(in the rows, 128 means zero)
One turn moves each row of this set onto another row. After a few examples, where does it send each row asked below?
k22: [120 119 140 126 120  85 155 134 116 159 122 113 107]
k875: [132 150 117 117 148 121 162 121 114 139 114 105  79]
k177: [121 163 119 116 130 118 147 144 119 142 120 102  62]
k944: [120 152 127 124 134 112 163 130 116 135 118 107  63]
k784: [117 149 113 100 105  82 125 139 106 164 109 128 111]
k184: [121 159 124 112 147 125 138 126 112 143 115 109  67]
k783: [104 155 134 109 110  76 140 151 117 143 102 104 110]
k593: [130 143 118 105 141 120 153 128 106 122 127 119  75]
k782: [126 152 116 100 133 121 140 142 108 126 130 115  67]
k576: [127 136 123 110 120  98 125 154 122 172 124 103 111]
k125: [134 147 113  99 136  76 144 140 102 152 115 134 122]
k26: [119 156 130 117 144 121 144 122 110 140 116 111  65]
k801: [115 132 138 121 108  87 138 154 120 164 127 109  96]
k370: [117 153 127 106 116  66 143 155 104 149 121 136  98]
k788: [124 143 127 110 128  66 156 138 101 145 117 139 109]
k811: [109 144 123 109  99  74 137 136 105 157 111 132 102]
k882: [122 156 126 115 148 123 143 121 110 141 115 110  68]
k309: [119 158 127 115 143 121 141 127 110 142 117 110  63]
k363: [124 146 122 106 133 116 150 136 106 121 130 118  66]
k488: [132 162 109 109 144 126 144 135 118 146 115 100  77]
k902: [114 157 124 101 120  84 132 149 117 147  99 101 123]
k62: [114 136 123 110 110  75 146 122 102 156 108 135 113]
k231: [133 124 124 114 132  97 142 134 117 167 120 107 122]
k533: [108 145 138 113 119  75 155 136 114 138  99 108 118]
k431: [132 150 111  99 141 124 143 134 107 126 127 115  77]
k833: [127 158 114  96 124  75 131 157 105 155 118 131 110]
k805: [118 148 126 105 129  83 146 134 114 143  96 105 130]
k990: [123 141 112 102 115  83 134 124 104 161 107 130 122]

k22 goes to k231
k902 goes to k783
k431 goes to k782
Now find these:
k125 goes to k833
k990 goes to k784
k875 goes to k488
k26 goes to k882

One turn moves each row of this set onto another row. After a few examples, where does it send each row asked below?
k57: [104 108 124 127 140 133 128 131 110 138 135 129 120 142 114 129 142]
k172: [133 155 114 128 130 129 122 130 109 145 141 123 170 117 124 141 124]
k407: [134 159 113 129 134 134 118 131 106 148 133 126 168 120 129 140 130]
k534: [133 141 109 127 125  91 111 132 101 136 138 115 165 152 115 118 135]
k337: [134 133 110 127 127  99 105 134  93 140 135 106 165 147 125 123 132]
k335: [135 169 111 130 137 132 120 130 107 148 127 133 167 127 126 134 136]
k508: [105 115 123 128 142 131 130 130 111 137 131 137 118 148 110 125 147]
k834: [128 130 129 129 141 141 119 136 129 140 125 124 155 135 150 146 151]
k633: [160 150 126 136 146 105 103 129 120 128 124 110 107 146 110 135 124]
k358: [160 147 126 136 143 101 106 128 123 127 129 110 108 146 107 135 121]
k53: [133 159 113 129 128 123 127 128 115 142 146 129 172 118 116 139 126]
k194: [133 166 111 130 130 122 127 128 117 141 140 137 170 125 112 132 130]
k823: [136 150 121 123 130 117 114 123 140 131 142 104  94 139 115 124 139]
k832: [104 111 123 127 138 126 133 129 116 134 138 135 121 143 106 128 141]
k645: [137 153 120 124 134 121 111 124 138 134 137 105  92 141 119 124 142]
k481: [137 145 122 124 132 125 109 125 132 135 138  96  93 135 125 130 138]
k764: [137 150 120 125 133 124 108 124 135 136 135 101  92 139 123 126 141]
k280: [134 171 111 130 135 126 123 128 113 144 133 138 167 129 117 131 135]
k943: [160 141 128 135 142 104 103 130 119 128 131 104 109 140 110 139 118]
k397: [104 116 122 128 140 128 131 130 115 135 133 139 118 147 106 126 144]
k502: [128 127 130 126 129 120 133 133 146 128 151 127 160 130 126 146 140]
k845: [134 144 109 128 130  99 105 132  93 141 126 116 162 156 124 117 141]
k104: [128 149 125 129 140 126 129 131 145 131 127 146 153 150 127 133 159]
k38: [129 144 126 129 144 137 122 134 134 138 119 138 151 147 143 137 160]
k154: [137 144 123 124 129 121 111 126 136 134 144  95  95 133 121 130 135]
k357: [161 146 126 136 146 108 101 129 117 130 124 106 107 145 113 137 123]
k884: [128 122 132 127 133 133 125 136 135 135 142 118 159 126 141 150 141]
k471: [160 144 127 135 141 101 106 130 123 126 133 107 109 143 106 137 119]
k584: [128 141 128 127 132 118 135 130 151 126 144 141 157 141 120 136 149]
k713: [106 112 122 129 143 135 128 131 108 138 129 133 118 145 115 128 145]
k271: [103 108 124 128 139 129 132 131 113 135 139 132 120 140 110 130 139]
k688: [136 146 123 124 129 117 114 124 139 132 146 100  95 134 116 128 135]
k641: [133 145 108 127 128  93 108 132  99 138 131 118 163 157 117 114 141]
k134: [134 139 109 127 130 102 103 133  91 143 128 110 164 152 128 121 137]
k839: [133 134 109 127 123  93 109 133  98 137 140 109 166 147 118 122 132]
k203: [160 143 128 135 145 107 101 130 117 129 127 104 108 142 114 139 121]

k194 goes to k280
k943 goes to k471
Now find these:
k502 goes to k584
k534 goes to k641
k832 goes to k397
k764 goes to k481

